These points lie on a tree of bent strands in 29 dimensions: the strands fork, and no path loops back.
sop: [-13 -15   1 -12 -32  17  22  77  44  -6  -3  12  41   1  -7 -31  -4   3
  28 -14  11  48   0  14   2  68  39 -32  18]
nuguz: [  8 -22  22  41  -6   9  18   3  19 -24  -1  33 -48  -5  -6  27 -30 -25
  23  18  32 -17   9   7  18  20 -57 -21 -16]
kir: [-15  11   5 -21  67  -7  78  79  -3   0  -9 -74   4 -16  -5   1  45  19
  79  26  17   3  -1  13 -25 -18   4  -6  45]
Rab: [-16   9  -2 -14  -4  -3  -8   5  16  22  48   7  55  -3   2 -50 -13  13
 -54 -36 -32 -16   8  46  25 -12   9  -5   6]
lumon: [ -4 -15  24  35  -2   7  -4 -15   1 -19 -15  10 -36  12 -12  40 -27 -17
  18  21  20  -2   9  21   3  30 -56 -22 -30]
Goke: [ -6 -12  20  31  -2   5  -8 -20  -4 -17 -16   5 -30  14 -10  42 -24 -16
  17  23  17   0   8  20  -1  29 -53 -19 -31]
loram: [ 43   2  18 -18 -27 -29   5  43  -3 -14  -6  12 -24 -12  -8  10  44  -3
  13 -17   1 -27  11 -27   6 -44   9   8  29]
tokur: [ 12  -2   4  -4 -22 -43 -16  -6  23   4  30  12  20 -27   7 -14  13   3
 -23   0   0   6  30 -29   7 -38 -22  33 -10]
Pevu: [ -6   1 -19 -15  21  12  31  15 -12  -1  -2 -43  -6  -5   0 -13  23  17
  35  11  21  11 -18 -18 -30   5  18  17  22]
kanup: [ -9   3 -15 -15  29   9  38  23 -11   1  -1 -47  -4  -5   0 -11  25  17
  41  12  20  11 -14 -12 -31   2  14  14  24]
zodul: [-30  17  -4 -14   4  13  -6   3  15  20  41   8  60   7   4 -61 -22  11
 -55 -47 -36 -20  -4  58  30  -4  31 -13  18]
gos: [  4 -20 -32  -7 -36  35 -10 -46  -6  -6 -13   6 -26  -3   4 -24  -9   2
 -19  -5  11  17 -28 -38  -4  26  65  13   7]
fut: [ -7  19   3   7  32   1 -26 -35 -35   8 -23 -12   9  28   8  46 -11  -4
  -4  16 -24   4  -4   9 -17   2 -20  -9 -30]
mave: [ -2 -19  27  41  -3  10   1  -7   7 -20 -13  16 -44   9 -15  35 -29 -17
  19  20  24  -8  10  21   8  34 -60 -25 -26]
Rik: [ -8   4 -14 -16  31   8  39  26 -10   2  -1 -48  -3  -6   0 -10  25  18
  43  12  21  11 -14 -10 -31   1  13  13  26]
Korob: [ 17  -2   4  -4 -24 -48 -19  -5  25   2  23  18  12 -31   8  -8  18  -3
 -16   4   2   8  32 -40   3 -44 -24  41 -11]
zalik: [ -4  -3 -27 -12   9  19  21  -1 -13  -3  -4 -33 -12  -4  -2 -15  17  16
  27   9  21  12 -23 -27 -30  11  27  20  18]
Faras: [  5 -19 -38  -7 -23  34   2 -31 -15 -11 -18 -10 -32  -5  -5 -17   7   9
  10   6  19  19 -33 -50 -23  25  53  20  14]
Gevor: [-17  10  -2 -14  -3  -2  -8   5  15  22  49   7  56  -2   3 -53 -14  13
 -55 -37 -32 -17   6  48  25 -11  10  -5   7]
Nud: [  2 -13 -36  -8 -11  29   8 -20 -14  -9 -11 -18 -24  -5  -4 -17  11  12
  16   7  21  16 -29 -42 -26  19  43  21  15]
tubak: [ -7 -16   6   0 -28  16  24  65  41  -8  -5  18  22   3 -11 -21 -12  -1
  29  -7  16  35   1  16   6  65  19 -33  13]
Mab: [ -6  26   4   4  47   2 -32 -33 -41  19 -23 -11  14  29  10  44  -6   1
 -14  13 -35  -1  -5   5 -16 -10  -8  -6 -25]
vol: [ 11  -1   5  -5 -22 -40 -14  -6  22   4  32  10  23 -24   6 -16  12   5
 -26  -2  -2   5  29 -26   8 -36 -22  29  -9]
bil: [-14  10   3 -21  60  -5  70  69  -4   2  -7 -69   3 -14  -3  -1  41  18
  71  23  17   6  -3   9 -26 -15   4  -3  41]
vidoz: [ 42   1  18 -18 -27 -30   4  42  -3 -15  -6  12 -24 -12  -7  10  44  -3
  13 -16   2 -26  12 -27   6 -44   8   9  29]
zukov: [-28  15  -6 -15   1  14  -7  -1  14  18  37   8  55   7   6 -59 -22  10
 -53 -44 -31 -18  -5  52  29  -3  33 -12  17]
bolat: [ -6  28   4   2  50   3 -33 -33 -42  21 -23 -11  14  29   9  43  -5   2
 -15  12 -37  -1  -6   4 -15 -12  -7  -6 -23]
Pafud: [ 21  -3   3  -5 -25 -54 -22  -4  27   1  17  23   6 -36  10  -4  21  -6
 -10   9   6  10  34 -47   0 -48 -25  47 -13]
mam: [ -1 -19  14  19 -23  16  25  47  36 -12  -6  24  -4   6 -15  -6 -22  -8
  28   1  23  18   3  19  12  58  -9 -34   3]
Dava: [ 42   3  17 -18 -27 -28   6  42  -4 -13  -7  11 -25 -10  -8  10  44  -5
  14 -17   0 -28  10 -26   7 -44   9   7  30]
fes: [  4 -20 -32  -6 -36  36 -10 -46  -6  -6 -13   6 -26  -3   3 -24  -9   3
 -19  -4  11  17 -28 -38  -4  26  65  13   7]
zevil: [  2 -12 -35  -8 -11  29   8 -21 -14  -9 -12 -18 -24  -5  -4 -18  11  11
  16   7  21  16 -29 -42 -26  19  43  20  15]
Runad: [-13   1 -18  -9 -15  21  -8 -26   9   6  16   5  20   3  10 -43 -17   6
 -41 -25  -9  -3 -14  14  17   7  47  -1  10]
nivi: [  3 -23  24  50 -13  19  23  22  28 -22  -7  30 -49   5 -19  20 -41 -20
  29  11  30 -13   8  24  22  48 -53 -36 -16]
nas: [ 40   6  15 -17 -29 -22  10  43  -9  -8 -10   6 -27  -5 -12   9  45  -9
  16 -19  -1 -35   3 -22  10 -43  12   1  33]
Kapu: [-23  11 -11 -12  -4  16  -7 -10  13  15  30   6  44   6   8 -54 -21   9
 -50 -38 -23 -13  -8  40  25  -1  38  -8  14]
borit: [ -8  15   3   8  27   1 -24 -34 -32   5 -22 -13   7  27   7  47 -13  -6
  -1  17 -20   5  -4  11 -17   5 -23 -10 -33]
vuzir: [  2 -23  22  43 -15  17  23  27  30 -20  -7  30 -39   6 -18  14 -37 -17
  28  10  29  -6   6  23  20  50 -44 -36 -12]
Kamel: [-25  13  -9 -13  -1  15  -7  -6  14  16  34   6  48   6   7 -56 -21  10
 -51 -41 -27 -15  -7  46  27  -1  36 -10  16]
rar: [ -7  -1   9  17   6   1 -16 -31 -17  -9 -20  -7 -10  22  -1  48 -20 -13
  12  22   2   7   2  18 -12  21 -42 -14 -36]
defep: [ -3 -11 -25  -7 -26  28  -9 -38   2  -1   0   6  -6  -2   8 -32 -13   4
 -30 -14   3   8 -21 -15   6  17  57   7   8]
mafut: [ 28  -5   1  -6 -27 -61 -25  -3  29   1  10  29  -2 -42  11   3  26 -10
  -4  13   9  11  37 -54  -3 -53 -27  53 -16]
lam: [ 25  -4   3  -6 -25 -47  -8  -3  25  -5   4  38 -23 -42   9  14  16 -20
  -2  12  18   3  27 -43   2 -41 -38  37 -13]
Tapel: [ -6  29   5   2  53   3 -35 -33 -44  23 -23 -10  16  29   9  43  -3   4
 -17  11 -39  -2  -5   2 -15 -15  -5  -4 -22]
Ped: [ 13 -13  14  16  -9  -9  13  -5  16 -19   3  37 -38 -20   5  24 -11 -25
  10  17  29 -10  10 -14  12  -8 -49  -1 -11]
gamim: [-23  10 -11 -11  -5  16  -8 -11  13  14  30   7  44   5   8 -54 -21   9
 -49 -37 -23 -13  -8  39  24   1  39  -8  14]
zuvu: [ -2 -18  12  14 -24  16  24  51  36 -12  -6  22   2   5 -14 -10 -20  -6
  28  -1  22  22   2  18  11  60  -3 -33   5]
davoz: [ 12 -12  13  15 -11 -11  12  -5  16 -19   2  37 -38 -21   5  24 -10 -25
   9  16  28 -10  11 -16  11 -10 -49   0 -11]
rele: [  8  -1   4  -5 -21 -37 -12  -6  21   5  36   7  28 -22   6 -18  10   7
 -30  -4  -4   3  27 -19  10 -34 -20  26  -9]
Bokap: [ -6  30   5   1  56   3 -36 -33 -45  25 -23  -9  16  29   9  43  -1   4
 -18  10 -40  -3  -6   1 -14 -16  -3  -4 -21]
Kizos: [-22  10 -11 -11  -5  16  -7 -12  13  13  28   6  41   5   8 -52 -20   8
 -49 -36 -22 -12  -9  37  24   1  39  -8  14]
lonem: [ 45 -10  17 -15 -26 -54 -11  35  11 -19   3  31 -16 -31   6   8  43  10
  11 -10   5   0  29 -40  -1 -45  -8  37  10]
Pil: [ -3 -17  24  38  -2   8  -2 -12   3 -19 -14  12 -39  11 -14  37 -28 -17
  18  21  22  -5   9  21   4  32 -58 -23 -29]
pedad: [-17 -15  -4 -19 -35  17  20  85  47  -5  -2   7  54  -3  -4 -38   2   5
  28 -17   6  57  -1  13  -1  71  53 -31  23]
kinop: [ -8   3   8  16   9   1 -17 -33 -20  -7 -20  -8  -6  23   0  49 -18 -11
  10  21  -3   7   1  17 -14  19 -37 -13 -35]
Geg: [ -6  30   6   1  57   3 -38 -33 -45  26 -22 -10  17  29   9  43  -1   5
 -19  10 -40  -3  -6   1 -14 -17  -3  -4 -21]
Venug: [ 39 -12   3  -9 -28 -67 -23  13  24  -5   6  36 -10 -42  11   6  37  -3
   6   6   9  13  36 -52  -4 -51 -24  55 -12]
kobik: [-17   4 -15 -10 -11  18  -8 -21  10   9  21   5  29   4  10 -47 -19   7
 -44 -30 -14  -7 -12  23  19   5  45  -3  12]
Fome: [-16  11   5 -22  69  -8  80  82  -3   0 -10 -76   5 -18  -6   2  47  18
  81  27  17   2   0  13 -24 -19   5  -8  46]
sokam: [ -5 -13  21  31  -1   6  -8 -20  -3 -18 -16   6 -30  14 -10  41 -24 -16
  17  23  16   1   7  21  -1  29 -54 -19 -32]
keb: [-21   8 -12 -12  -6  16  -8 -14  12  12  27   6  39   5   9 -51 -20   9
 -48 -35 -20 -11  -9  34  23   2  40  -7  14]
rupu: [ -7  19   2   6  34   2 -27 -34 -35  10 -23 -13  11  28   8  45 -10  -3
  -5  15 -26   3  -5   9 -17   0 -19  -9 -30]
Fidu: [ -7  14   3   9  24   1 -24 -35 -31   4 -23 -13   6  27   7  48 -14  -6
   1  18 -18   6  -3  12 -17   7 -25 -11 -33]
Gaki: [ -6  27   4   4  46   3 -32 -33 -41  18 -22 -11  14  29  10  44  -6   1
 -13  13 -34  -1  -6   5 -16  -9 -10  -7 -26]
zusev: [ -6  -9  17  26   0   4 -10 -24  -8 -15 -17   2 -23  17  -8  44 -23 -14
  16  24  12   4   5  20  -5  27 -50 -17 -33]
zer: [ -8  -2  10  19   4   2 -16 -31 -16 -10 -19  -6 -11  22  -2  47 -20 -13
  12  23   3   6   2  18 -12  21 -42 -14 -36]
febi: [ 14  -3   4  -4 -23 -46 -17  -5  24   3  27  14  17 -29   8 -11  16   1
 -20   2   1   7  31 -34   5 -42 -23  36 -11]
Goza: [ 35  -8  -1  -8 -28 -66 -27   0  30   1   5  34  -8 -46  11   8  31 -12
   1  15  11  12  38 -58  -5 -56 -28  58 -18]
rok: [ -6 -10  18  28  -1   4  -9 -22  -6 -15 -17   2 -25  16  -8  44 -24 -15
  16  23  14   3   7  20  -4  27 -51 -18 -32]
mef: [ -7  14   3   8  23   2 -23 -35 -30   3 -22 -12   5  27   6  48 -14  -7
   1  18 -18   5  -3  12 -17   7 -25 -10 -33]
mez: [ -5   1  -1 -12 -13 -16  -8   1  16  17  48   3  46 -10   3 -38  -6  14
 -51 -22 -20 -10  16  25  20 -18  -6   5  -1]
Zuriz: [ 28  14  -2 -11 -41 -10  29  55 -33  14 -20  -7 -40  22 -30  -8  58 -22
  33 -34  -8 -48 -27   2  25 -31  23 -19  39]
Rugu: [ -6   1 -21 -14  20  13  31  13 -12   0  -2 -41  -6  -5   0 -13  22  17
  35  11  21  12 -18 -18 -31   5  19  17  22]
peg: [-17  11   7 -22  72  -9  83  87  -1  -1 -11 -78   5 -19  -8   2  50  18
  86  29  17   0   0  14 -24 -22   4 -10  49]
Dutep: [  6 -24 -35  -6 -40  39  -9 -48 -10  -8 -20   7 -35  -4   0 -21  -8   2
 -14  -1  13  21 -31 -48  -9  29  69  15   7]
Dupir: [-13   0 -19  -9 -14  20  -9 -25   9   7  16   5  20   2  10 -43 -17   7
 -41 -26  -8  -3 -14  13  17   8  47  -1  10]
Zelif: [ -6  29   5   3  53   3 -34 -33 -43  22 -22 -11  15  28  10  43  -3   3
 -17  11 -38  -2  -5   3 -15 -15  -5  -5 -22]
bunu: [ -3  -5 -27 -11   9  19  20  -2 -14  -4  -4 -32 -12  -5  -2 -16  18  15
  27   9  21  13 -23 -28 -29  11  27  20  19]
degeg: [  3 -24  29  55  -7  17  17  11  21 -24  -8  28 -59   4 -19  29 -41 -22
  25  15  30 -20  10  25  21  42 -65 -34 -22]
Vazos: [ -6  32   7   1  61   3 -40 -33 -46  29 -22 -10  18  29   8  42   1   7
 -22  10 -42  -4  -5   0 -13 -21   0  -3 -18]
gaz: [ 32  12   5 -14 -35 -11  20  48 -22   6 -17  -4 -34  10 -24   2  50 -20
  24 -25  -4 -46 -15 -10  19 -39  18 -13  38]
pudam: [  3 -24  27  58 -10  18  21  16  26 -25  -7  31 -60   3 -19  28 -45 -24
  28  14  31 -22  10  27  25  46 -64 -38 -21]
Ruror: [  7 -23 -40  -7 -31  38  -3 -39 -15 -12 -22  -4 -37  -4  -5 -17   4   5
   6   7  18  22 -34 -54 -21  28  61  20  11]
nesin: [ -6  32   7   1  59   2 -39 -34 -46  28 -22  -8  18  29   9  42   0   6
 -21  10 -42  -3  -5   1 -13 -20  -1  -3 -19]
bav: [ 11 -16  16  25  -7  -3  16  -3  17 -21   2  35 -40 -15   2  25 -17 -26
  14  18  30 -12  10  -7  14   0 -52  -8 -12]
fik: [-26  13  -8 -13  -1  14  -7  -5  14  17  35   8  50   6   7 -57 -21  10
 -52 -42 -28 -16  -6  47  27  -2  35 -10  17]
Batu: [ -5  -9 -25  -7 -24  27  -9 -36   3   0   3   5   0   0   9 -34 -14   5
 -33 -16   2   6 -20  -9   8  16  56   6   8]
kivog: [ 46  -7  19 -16 -26 -48  -6  38   7 -20   2  26 -18 -26   2  10  43   9
  12 -12   4  -7  26 -37   0 -44  -3  29  16]
Tida: [ 10 -30 -40  -7 -44  43  -9 -49 -15 -12 -28   6 -48  -4  -5 -16  -3   1
  -1   6  17  26 -36 -63 -19  34  72  19   9]
zesat: [-15  10   5 -21  66  -7  77  78  -3   1  -9 -73   4 -16  -5   0  45  18
  78  26  18   4  -1  12 -25 -18   5  -6  44]
dev: [-26  14  -8 -13   0  14  -7  -3  14  17  36   8  52   6   6 -58 -22  10
 -52 -42 -29 -16  -6  48  28  -2  34 -10  16]
volop: [ -5   2  -1 -11 -12 -16  -8   1  16  17  48   3  47 -10   2 -39  -5  14
 -50 -23 -20 -10  16  26  21 -18  -6   4  -2]
vopi: [ -3   1   1  -9 -13 -19  -8  -1  16  15  48   2  44 -12   3 -36  -3  14
 -48 -19 -17  -8  19  19  19 -20 -10   8  -4]

Start at the first point of each line and follow the strands to each of the others. Where do the paths split? Write each fork as brackets around the two groups it separates, the group with the point that comes earlier in the line first. The first line is answered.
zer: Zuriz bolat mam tokur  (((Zuriz tokur) mam) bolat)
Ped: vuzir borit Rab vidoz  ((vuzir borit) (Rab vidoz))
lonem: fut tubak vopi vidoz  (((fut tubak) vopi) vidoz)
Rab: Vazos Ruror vuzir lonem  (((Vazos vuzir) lonem) Ruror)
Dava: Bokap dev gaz vuzir  (((Bokap vuzir) dev) gaz)
nas: fut mam Zuriz vopi  (((fut mam) vopi) Zuriz)
kivog: sokam vuzir vol gaz  (((sokam vuzir) vol) gaz)
rupu: vuzir Geg loram vopi  ((vuzir (loram vopi)) Geg)
mef: Gevor mam nesin Dava  (((Gevor Dava) mam) nesin)
